Each path below is one point turned by a fixed rotation once a step. After each direction that follows a path, write how fast that rotation turns it, in degrees a step (0 if it stays still).
Each turn is a multiple of 5 degrees from 10 to 175, or 0.
path 1
[-48.9   5.3  -8.9 -33.0  -9.2  -1.6  29.6  12.4  -8.5  20.4  24.1]
[-48.0  36.5 -12.6   2.2   1.6  -8.6   8.1   3.0 -17.5 -37.7  10.4]
[-41.6 -32.4 -33.4  25.6  15.7  10.0   5.0   9.3   1.0 -22.8   9.6]
[  6.8 -22.4 -39.8  -9.8 -16.5  19.8   0.9  16.4 -37.9 -35.5   2.2]
[ 13.8   0.6 -59.9  22.8 -25.1  -1.7  16.8 -20.2 -13.8  10.3  10.3]
[-23.1 -13.1 -19.2 -25.2 -47.5  -9.0  21.1   3.0 -14.7  31.1  14.9]
[-45.9  41.9  -8.2   1.1 -30.2  -7.6   1.7 -21.0 -26.6  -2.9   0.5]
[-69.3 -15.4  -8.4  14.2  14.9  15.6   4.2  -7.2 -11.4  12.0   3.8]
[-20.9  -2.1 -15.7 -11.8  14.6  33.8   7.2  16.6 -50.9 -30.7   1.1]
[  5.8   5.1 -52.9  29.7  20.0  15.8  29.0   4.3 -15.6  -7.2  25.7]
[ -2.6 -17.7 -35.5 -20.8 -31.3  -2.1  24.0  32.3  -6.1   5.5  35.2]
[-20.8  34.9 -36.8   0.0 -47.1 -18.1  -1.6  -3.7  -2.8 -16.6  10.4]
[-60.3 -25.3 -29.5   0.2 -19.0  -5.5  -5.0 -17.7  10.0   9.2  -5.1]
[-32.7  -7.9 -10.6 -20.7 -10.6  10.4   0.2 -15.9 -51.4 -25.2 -23.1]
[-15.7  -8.0 -28.5  35.2  18.0   7.1  30.8 -25.0 -42.4   2.5   1.4]
[ -9.7 -22.0  -4.7  10.1   8.7  -0.4   5.7  -1.4  16.9  20.0   5.8] => 145
[  5.0 -17.2  -1.0   5.8 -20.0 -16.2  -4.2 -15.4  -6.8  -1.0 -14.6] => 45
[-18.4  -4.7  12.5  -1.4  20.9 -10.6   9.1  -7.0  -7.8 -13.4  -9.6] => 60
path 2
[ 18.5  28.0 -15.9  -5.2 -38.1  10.2 -12.6 -33.3   6.3 -25.0 -25.7]
[  8.9  21.1 -39.2  12.4 -36.9 -31.3 -11.9 -15.4   5.7 -21.0  16.4]
[ 40.3  10.4 -42.6 -14.4  12.2 -16.6  -9.7 -11.7   2.2 -33.4  17.7]
[ 31.6  -1.3  -3.9   6.5   4.7  -9.9   2.8 -30.2  25.0 -52.6 -13.6]
[ 22.6   5.9 -20.8  10.7 -34.3 -13.0  28.3  10.8  22.3 -37.5 -16.1]
[ 30.6  30.1 -36.4 -21.4 -31.9  14.0   0.5  -3.2  -1.6 -19.0 -21.1]
[ 11.8  24.3 -22.1   5.2 -34.2 -11.3 -26.2 -44.6   6.9 -23.4  -0.5]
[ 23.1   7.4 -40.1   7.7  -9.8 -38.6  -3.4  -7.2   6.8 -30.7  27.1]
[ 46.5   0.6 -24.4 -13.6  18.0  -0.9   4.8  -8.8  11.7 -45.0  -3.8]
[ 23.9   4.2  -0.3  14.9 -25.2  -1.7  15.4 -19.7  26.2 -46.3 -29.0]
[ 18.4  22.1 -37.1  -1.0 -48.7  -7.0  16.4  10.6   4.3 -20.3 -11.3]
[ 26.0  31.0 -38.8 -20.7 -19.9   5.7 -23.8 -26.5  -3.4 -20.3  -3.4]
[ 16.1   9.9 -20.2  15.6 -14.3 -30.2 -18.1 -40.5  15.0 -34.0  16.3]
[ 36.1  -0.2 -33.9   2.3   2.9 -27.4  16.3   7.7  12.6 -40.8  14.1]
[ 40.7   6.0 -14.9 -12.0  -3.0  15.3  11.3  -8.8  18.6 -43.8 -28.9]
[  8.9 -14.9   5.0   4.0  26.7 -10.8   4.3  -0.9   6.8 -13.2  10.8] => 70
[ -3.4  -9.6 -19.9   0.2   1.7 -12.8   3.7 -10.6 -15.2  -8.1 -21.0] => 0
path 3
[21.6  5.3  9.4 33.4 21.1 30.8  9.3 23.0 12.7  9.5 -8.5]
[ 11.4  -2.2 -25.9  23.8 -17.8  -7.9 -27.2 -14.0  36.4   5.7  16.4]
[ -3.9  -1.7 -14.4  16.7  46.9  28.0   4.2   4.7   2.4  13.8  16.0]
[ 1.6  0.4 -2.9 17.5 -8.3 -0.7  3.3  7.1 61.5 -1.3 -6.4]
[ 26.9  -6.4  -6.6  33.6  30.0  15.6 -18.2 -13.2  -1.0  -8.7  15.9]
[ -5.6  12.7 -18.2  16.8  -7.8  20.2  -7.4  19.3  32.2  36.6  -4.4]
[ -0.1 -15.1 -23.9  19.5  26.6  -6.3   5.8 -20.0  27.2 -17.1  28.3]
[ 14.4  10.4  13.9  15.1  22.5  33.3  -8.4  12.4  29.5  13.2 -17.5]
[  7.9  -7.3 -29.4  47.1 -12.4  -9.6 -12.2  -6.9  20.3  -5.0  12.6]
[ 11.7   1.6 -10.2  -1.9  36.3  32.7  -3.2   1.3  14.5  25.4  23.3]
[-20.9   0.7 -15.4  29.7   3.4  -2.9   0.6   0.5  46.9  -9.6 -13.1]
[42.6 -8.5  1.6 25.6 24.8 19.3  1.6 -2.0 10.2 -4.2 20.1]
[-11.5  13.0 -19.8  19.9  -2.7  13.6 -31.8   0.3  29.6  27.4  -8.1]
[  1.1 -13.4 -25.2  27.4  29.7   4.1  25.6   0.3  14.3  -4.5  31.0]
[ 13.4   8.7  12.5   0.1  15.0  21.3 -20.7  -1.1  49.9   7.5 -11.3]
[-14.5  -3.6 -12.5  10.2  -8.7 -19.0 -10.8 -15.1   5.0 -15.2  -2.9] => 160
[ -3.3 -10.0  -3.2 -15.5  -3.8  -2.9 -13.0  25.4  -9.4 -15.7   0.6] => 0
[ 20.0  -6.2   1.6 -17.3  -2.3  -5.3  -5.7 -14.4   9.1  -5.2  20.3] => 145
[-13.7   1.7 -21.6  -8.0  -2.4   0.6  -1.5  -0.2  -8.0  21.1  17.3] => 100
path 4
[  7.0 -37.6 -27.1  18.5  33.7   5.6 -25.3  -2.0 -10.2 -35.3  -5.1]
[ 18.9   5.7 -34.6  24.5  -5.1  15.6 -44.7 -24.6 -25.6   1.3   3.2]
[ 26.2 -26.1 -18.1  24.9  30.9 -21.0  -6.2 -19.1 -26.6   5.9  26.8]
[ 12.7  -9.4 -44.2  -1.5 -26.1 -13.1 -14.3   5.5 -34.6  18.7  27.3]
[ 12.1 -49.0 -23.6 -20.2  25.0 -15.4 -16.2  22.5 -22.8  -6.8  12.0]
[ -1.5 -19.6 -50.9   1.9 -16.8  16.5 -36.1   9.9 -17.3 -24.3  -6.3]
[ 19.8 -26.5 -13.8  13.6  40.7   8.8 -42.1 -15.6 -17.5 -15.8  -4.8]
[ 14.5  -1.0 -42.7  40.5  -8.8   2.4 -17.1 -24.7 -23.7  -3.7  15.1]
[ 28.5 -21.4 -12.9   1.0  23.2 -21.3 -19.6 -10.3 -34.5  23.3  27.2]
[  4.9 -27.7 -49.6   1.6 -19.0 -16.5   0.9  14.4 -25.2  -6.2  24.6]
[ 10.3 -33.3 -22.2 -26.4  17.3   2.0 -40.8  20.4 -23.1  -1.2  -1.3]
[ -0.3 -27.0 -46.0  22.7   2.3  11.7 -23.3  -1.7  -8.3 -36.9  -5.7]
[ 24.9  -5.3 -17.2  14.4  22.4  13.5 -51.1 -22.6 -28.7   6.4  -1.3]
[ 20.0 -19.3 -36.5  40.5   7.2 -17.2   1.1 -20.9 -24.7  -5.8  28.6]
[ 25.0 -13.5 -25.2 -12.3  -3.9 -14.1 -26.0   1.4 -41.3  29.3  23.3]
[  1.6 -17.9   9.8   4.2  26.3  -9.9  12.5  -0.2   5.0 -10.5   3.5] => 170
[  8.2  13.4   5.3  24.0   6.7   2.8  -1.8 -24.1  -1.7   5.8   3.0] => 65
[18.0  6.3  1.4  5.2  1.1 10.3  3.8 17.0 25.4  6.8  6.2] => 0
path 5
[  0.4  30.8 -43.1  21.3 -25.1   1.8 -17.8  29.6  -6.7  33.9  -2.5]
[  2.4  -9.6  13.2 -14.5   4.2 -50.8   8.9  57.0 -12.8  -4.9  10.1]
[ -5.3 -20.2 -17.2 -18.1  -1.9   1.7  62.6  -8.8 -21.0  23.1 -22.8]
[ -8.9  27.2 -42.3  29.5 -14.4 -40.7  -6.0 -20.2 -10.7 -16.2 -23.4]
[-27.2  19.6 -30.3 -20.3   4.4  -0.1 -15.5  60.4   4.9  16.7  -8.0]
[ 24.1  -9.5   7.1 -15.2 -22.0 -36.2  22.5  18.5 -42.4  29.4  16.1]
[ -6.3 -17.9 -18.2  16.7  10.6 -17.6  43.7   3.2 -11.9 -24.3 -49.6]
[-26.3  37.5 -50.2   7.4 -14.3 -16.3   8.5  -5.5  21.8  26.9   0.8]
[ -9.8  11.9 -11.3 -36.8  -2.9 -33.7 -25.7  39.7 -35.5 -10.5   5.3]
[ 17.1 -26.7  -6.9   5.0 -17.1   8.7  33.2  30.0 -34.8  36.9 -28.3]
[ -1.8   7.5 -14.6  37.4   2.4 -58.5  33.1  -5.9  11.2  -8.8 -12.6]
[-39.2  23.1 -47.3 -40.3  13.5  -1.5  12.2  13.9   4.4  -1.7  -2.7]
[ 14.4   8.3 -18.3 -11.2 -43.8 -18.1 -18.6  12.4 -52.3  18.0   2.5]
[  1.6 -25.0   3.1  27.4   8.5 -19.6  16.9  50.7  -6.9   2.8 -44.7]
[ -9.4  14.7 -25.9   1.8   8.7 -32.2  52.0 -10.2  15.4  33.2  14.6]
[ -9.2   2.0   6.9 -26.7  12.1  -9.2   3.3   1.2   0.5   6.6  19.9] => 110
[-21.7 -10.5  -2.2  17.3   0.7   7.0   2.4   1.6 -13.7  -5.0  19.4] => 0
path 6
[  8.6  10.8  15.7  41.2   3.1 -12.9 -13.7  19.5  13.6 -25.8  -8.6]
[ 32.2   6.3  17.8  -2.7  -9.4 -39.5 -14.3   5.3  20.8  -4.4  14.6]
[ 14.8  -8.0 -15.1  17.1 -14.0 -42.7  -5.8   4.6   2.8  19.2 -26.0]
[-15.2   5.6 -12.6  17.5  -7.8 -30.9  25.3  -4.2  36.6  10.0   9.4]
[  9.0   8.1 -41.5 -11.0  -4.3  -5.8  -9.0 -30.2  24.9  17.3  10.2]
[-20.8   3.1 -35.4  36.9  11.8  15.0 -16.7 -13.6  15.3  -0.3 -10.4]
[ -8.5   1.9   5.8  11.1  17.8  12.4 -25.6 -18.1  33.6 -16.5  31.0]
[ 19.0 -24.3   3.9   7.0   5.2   2.4 -48.4 -20.3   3.9  -6.3  -9.9]
[ -3.5 -24.1  29.4  33.3  -5.1 -13.1  -6.1  -1.9  17.8 -16.7 -17.7]
[ 30.2  -7.8  22.0 -10.8 -22.2 -18.9   4.1 -23.5  27.7 -11.9  -1.8]
[ 25.2   3.3 -17.9  15.9 -18.6 -16.4  11.1 -13.8   3.1  -6.3 -40.8]
[  8.3  30.3 -13.2  24.2   0.8 -12.4  29.6   0.3  30.3 -22.3   4.2]
[ 33.9  25.5 -33.4  -2.3  11.9 -11.6 -14.1  -5.4  14.0  -1.0  12.2]
[ -1.0   6.0 -25.2  38.9  21.4 -13.1 -23.9  18.4   9.4   6.3  -3.3]
[ -1.7  -4.5  11.6  10.0  11.1 -14.9 -21.3   4.8  39.4  14.9  31.0]
[-27.9  -8.6  -9.9  -2.7  -2.1   0.5 -14.2 -11.4   1.9  11.0  10.8] => 35
[ -5.6   7.2  15.5  -1.3 -28.8  -6.1 -14.0   2.7  -4.3  -8.9  -6.1] => 45
